In the rows, zero is written as 128.
One turn moves each row of this set onto another row. After a few examples, where does it send each row asked below?
tozo: [149 117 137 120 152 139 152 117 113 162 131 107 164 124 139 129 132 104
 132 100 133 126 135 121 130 128  99 136]
rimu: [119 118  95  98 140 111 145 130 151 141 144 149 166 147 135  95 117 133
 129 130 137 133 118 117 122 131 131 127]
Gaso: [137  94 132 142 115 124 111 130 106 116 152 106 124 139 132 130 162 125
 138 110 129 126 148 124 151 149 149 162]
fudo: [123 112 144 125 103 137 141 114 140 118 143 134 121 145 134 119 146 141
 128 147 161 121 130  88 110 127 113  96]
kagis: [132 160 128 130 115 135 115 128 119 127 100 119 112 127 138 150 141 146
 110 180 153  89 123 135 148 128 113 119]
ruzuz: [124 150 125 122 125 122 112 156 125 135  96 133  95 117 115 137 121 117
  98 148 117 163 154 154 147 137 119 145]
litog: [139 117 138 118 153 145 142 115 115 166 131 109 169 121 128 128 130  99
 127 101 136 126 131 121 140 126 110 137]
dunav: [157 119 131 120 160 148 142 123 118 154 129 105 163 121 138 128 130  97
 131  99 128 117 131 124 139 131 119 141]
viz: [132  99 129 144 110 111 114 120  99 129 156 113 139 145 130 123 162 133
 136 111 136 129 150 122 150 147 143 161]
Dudo: [130  99 129 142 107 118 107 117 108 126 158 116 136 137 126 131 160 128
 141 114 132 132 143 119 155 151 138 166]
vori: [128 116 153 120 109 141 146 112 147 120 135 137 109 144 133 119 141 130
 137 143 158 113 134  92 109 137 126 100]
nimo: [128 140 149 107 134 151 159 146 126 105 161 142 111 115 132 143 115 127
 100 117 122 147 142 116 141 112 142 109]
lalak: [129 124  91 103 141 108 150 124 150 131 137 147 168 150 138 100 118 139
 128 129 130 135 124 115 119 133 136 120]
dodir: [121 153 126 120 114 120 121 143 113 161  70 109 113 127 123 141 128 124
 122 135 120 108 134 130 108 102  96 121]
zeda: [120 157 127 121 119 113 103 155 115 136  92 124  98 117 124 140 124 122
  95 149 119 153 156 152 151 139 118 147]
sezof: [ 98 169 101  96 113  98 112 145 130 123  91 117 125 132 156 152 109 134
 112 149 113 135 128 131 126 119 134 127]
lesa: [150 123 101 121 148 121 123 136 116 116 167 132  93 128 122 125 155 149
 111 107 134 119  93 124 152 107 147 130]
tagin: [125 164 125 127 116 119 109 131 120 127  91 118 103 126 140 151 142 149
 107 173 145  94 116 134 148 126 110 120]
nipi: [101 159  91  99 115 100 108 138 134 113  99 111 130 137 163 148 106 130
 118 146 120 136 121 126 121 121 143 130]
sivu: [131 159 108 125 125 106  81 119 123 163 114 100  99 108 147 123 127 120
  91 128 132 117  98 134 126 125 140 128]
sepus: [131 165 112 125 128 104  85 126 116 166 103  99 105 105 147 125 131 124
  91 132 129 118 106 139 128 126 127 129]
zub: [131 124 145 122 109 132 149 106 137 120 143 140 111 147 134 126 151 145
 135 147 161 124 132  89 114 132 117  99]
ris: [123 138 149 113 131 144 159 136 119 111 165 143 113 112 131 149 126 135
 100 117 120 164 147 121 146 117 128 114]
Zulas: [143 128  95 124 146 124 121 125 119 125 168 133 108 119 118 130 160 153
 111 108 129 131  88 124 154 110 134 130]
Fim: [117 151 124 131  84 118 100 157 103 154 123 125 133 133 143 122 120 139
 120 155 119  93 155 144 134 132 138 154]
gebo: [126 139 142 110 128 157 153 147 118 107 166 140 119 114 132 148 126 131
 103 121 124 165 142 111 140 112 127 112]
Turof: [124 138 120 120 124 127 125 145 112 160  72 109 113 130 115 138 125 117
 125 126 120 110 132 135 109  95  97 124]
Ges: [150 131 102 126 147 111 122 122 113 126 169 134 107 122 123 125 151 151
 107 100 132 128  90 122 158 109 135 133]
gamag: [135 121  93 101 142 116 144 127 154 136 135 147 161 151 134  95 122 131
 137 130 133 123 125 119 119 140 149 127]
Kega: [118 157 116 127  87 105  97 157 109 157 112 124 134 130 145 121 121 138
 116 155 114 102 152 144 127 137 132 149]

zeda turns into sepus
kagis turns into ruzuz
Now these:
fudo turns into gebo
Gaso turns into dunav
lalak turns into zub

One turn moves each row of this set onto another row. After a few examples, where does it send each row asked below?
Sorom: [129 125 123 114 129 164 151 103 118 111 125 122 110]
fone: [125 123 138 170 130 135 123 149 150 146 122 127 139]
zogu: [201 157 124 146 105 143 121 108 145 132 129 114 108]
zano: [198 143 125 142  99 143 120 121 151 140 119 117 106]
kofo: [183 126 117 159 136 135 147  99 161 141 112 121  95]
zon: [138 135 141 184  89 123 112 108 149 146 131 136 107]
pumob: [130 130 127 139 137 167 155  96 121 102 144 114 118]
Vuda: [144 143 119 115 143 160 108  94 133 140 136 117 156]
vavel: [147 150 137 189 102 123 122  88 140 138 143 132 103]
Pazoz: [144 167 120 140  96 131  92 123 167 131 123 128 116]
gumuk: [138 168 115 119 146 132 132 100 124 138 112 137 105]
Dulu: [120 126 136 153 125 168 141 115 127 101 152 111 133]
vukov: [144 126 137 159  89 115 117 113 140 155 113 143 100]
tef: [120  94 118 135 119 122 126 122 128 130 126  99 114]
Gul: [187 140 126 152  91 149 115 126 165 139 121 115 110]
Vofem: [107 127 113 155 122 138 123  90 142 111 152  92 108]
fiki: [156 143 108 136 111 141 121 106 180 142 102 129  91]
Pof: [125 141 132 191 145 152 137 112 162 132 140 119 124]
gon: [151 122 126 123 146 156 115 109 132 146 133 117 161]
kel: [135 144 115 124 141 172 112  84 152 138 138 115 147]
zukif: [112 120 135 135 111 164 130 132 131 109 137 118 135]
reta: [129 116 113 120 128 115 127 106 108 123 132 100 109]
Fol: [191 139 131 177 138 121 133 114 137 129 140 115 123]
Gifa: [159 152 132 169 111 117 131  79 126 142 132 136  92]
lifu: [117 120 127 112 114 161 137 125 125 115 121 124 121]
megim: [121 137 110 132 130 125 126  85 117 113 147  96 106]
rivu: [146 109 124 137 145 167 123 106 150 148 132 113 156]
gobin: [191 163 125 159 101 150 116 106 155 128 138 111 110]
nepu: [136 122 118 138 144 177 120  91 163 142 134 114 147]
kupor: [133 168 117 160 154 150 142  81 147 128 132 124 104]
vagek: [183 152 128 162  93 152 111 117 168 132 132 112 112]
Ruzi: [166 165 134 165 114 119 100 127 141 123 146 119 136]
vaki: [134 140 128 126 130 124 120 142 126 150 105 137 127]
nev: [107 101 118 155 117 136 124 113 149 123 139  94 114]
Gud: [157 137 130 150 102 113 128  94 125 153 114 143  91]

kel turns into nepu
Dulu turns into zukif
Now these:
Fol turns into Ruzi
vaki turns into gumuk
vagek turns into Gul
megim turns into Vofem
vukov turns into Gud

One turn moves each row of this set onto another row. After a few examples, where does it send each row asked below?
W: [123 168 162 130 106 103 119 160 148 114 129 141 179 157 131]
U: [153 148 126 144 132 108  70 150 142 126 142 146 151 158 165]
K: [130 164 155 124 105  99 113 155 140 110 133 148 183 163 146]
D: [101 131 123 108 115 136 102  98 148 130 136 124 154 149 123]
E: [131  90 118 128 115 120 135 137 158 104 157 129 177 157 107]
R: [132 136 125 144 127 126  84 119 172  97 148 106 116 150 141]
N: [133 124 118 161 168  97  99 161 147 113 147 131 134 143 141]
L: [151 165 159 135  87 111 102 120 138 104 135 127 141 141 147]
B: [133 131 126 128 105  92 122 112 172 101 174 113 132 161 116]
Y: [109 137 146 126 122 118 101 122 106 130 117 145 152 121 129]
M: [151  94 117 145 132 107 137 152 134 122 150 142 176 138 117]
X: [129 106 145 139 112 119 143 156 136 102 133 139 181 137 107]
V: [142 137 131 130 103  98 133 104 169 102 167 105 131 150 121]
Q: [138 127 115 164 166  85 104 157 139 117 149 122 147 139 144]
T: [132 121 107 127 137 115  97 112 127 158 148 145 138 133 129]

V turns into N
M turns into X
Now these:
L turns into R
Q turns into W
Y turns into D

One turn moves each row of this set onto another row. After a few examples, where does it send each row asked below?
banin: [132 139 122 174 114 115 134 120 136 126 120 134 144 150 166 115 168 139
  95 124 119 120 144 154]
kor: [ 98 151 174 179 104  92 105 155 141 106 127 113 154 186 141 134 141 136
 138  75 109 124 146 181]
duvup: [182 149 119 150  91 127 107 120 119 138 161 123 139 175 142 105 112 151
 124 110 111 165 122 160]
bapa: [145 153 156 154  77 128  76 144 159 120 141 151 135 191 112 136 116 156
 122  93 127 170 117 156]
Nir: [143 125 124 163 101  94  91 121 125 115 147 141 136 192 150  96 163 151
 155 100 111 158 135 161]
Sano: [104 131 147 165 101  75 107 114 143 133 152 144 144 180 159  80 127 128
 149 100 109 149 113 158]
gevid: [171 167 122 169 105 115 121 141 130 111 145 178 144 169 156 127 151 130
 110 109 101 149 136 159]
veg: [104 140 150 171 125  95 109 125 157 137 159 160 144 173 154 123  88 128
 147 135 105 139 109 173]
kibad: [173 131 156 143 105 116 110 116 128 171 164 145 131 171 165 107 101 140
 103 122 100 142 128 144]
ros: [133 146 155 168 133 120 111  99 139  92 133 112 141 158 150 108 133 151
  97 113  90 165 144 165]
narig: [139 155 172 174 118 147 108 159 114 151 131 122 127 197 135 120 127 137
 127 102 107 100 174 140]
raf: [121 134 171 169 131  97 100 118 154 100 126 120 145 165 141 149 167 161
 124  88 121 124 139 161]
Bebuv: [129 154 181 177 123 120 131 117 132 138 138 112 134 184 168 105 131 117
 109 115 100 179 149 171]
Daz: [124 179 183 181 124 122 106 104 146 125 134 137 133 167 155 110 119 115
  97 124  89 128 160 169]
gor: [160 159 166 156 121 130 118 118 148 122 140 102 148 147 134 159 118 161
  93  98 123 131 125 158]
zor: [113 181 150 185 125 112 123 175 133 115 155 139 138 188 144 125 122 119
 145 106 100 123 148 181]
vetom: [148 151 133 157  80 120  99 130 101 167 149 157 152 192 161 127  89 138
 129 128 108 144 139 147]
Fet: [110 137 135 156 124 102 116 153 120 138 144 150 144 166 150 117 109 154
 133 120  98  77 133 141]
Nokeg: [141 128 148 145  86  87  85 154 136 138 154 147 149 172 138 138 112 159
 133  83 111  86 124 154]
tez: [ 94 165 181 177 128  97 103 136 166 125 127 126 106 170 139 128 139 130
 118  96 108 110 148 167]
vima: [129 115 173 161 117 131  95 109 138 174 136 143 133 182 144 118  93 147
 129 132 113 115 134 131]
lek: [114 128 124 158  88  88 103 126 116 157 141 151 127 193 152 111 130 112
 155 131 103 144 142 165]
Moner: [167 152 182 157 108 133 108 157 127 144 140 115 140 176 147 160 115 148
  93  97 101 117 160 167]
non: [127 189 190 175 121 125  99 140 151 136 134 130 132 168 150 143  98 156
  92  93 112 109 145 151]
biva: [140 152 142 166 102 126 103 130 161 113 141 166 157 161 153 153 116 173
  96 116 107 157 130 187]
sog: [170 137 135 151  88 105  98 139 133 144 154 131 144 181 134 147 147 161
 150  85 144 125 117 154]
Moro: [107 126 157 160  87 127  90 122 165 134 115 106 135 172 122 125 133 164
 107 108 145 140 125 151]
Zesof: [117 139 130 153  85  92  97 164 120 168 142 146 127 195 146 144 109 152
 151 100 127 127 126 147]
sufa: [138 140 135 162  89 117 108 133 134 134 119 118 122 179 125  99 168 121
 120 100 139 132 132 123]
lasab: [134 158 189 187 120 141 102 132 150 151 147 132 127 204 138 126 105 111
 143 118 116 162 149 171]

narig turns into vima
biva turns into gevid
Nokeg turns into Moner
Now these:
ros turns into Nir
non turns into vetom

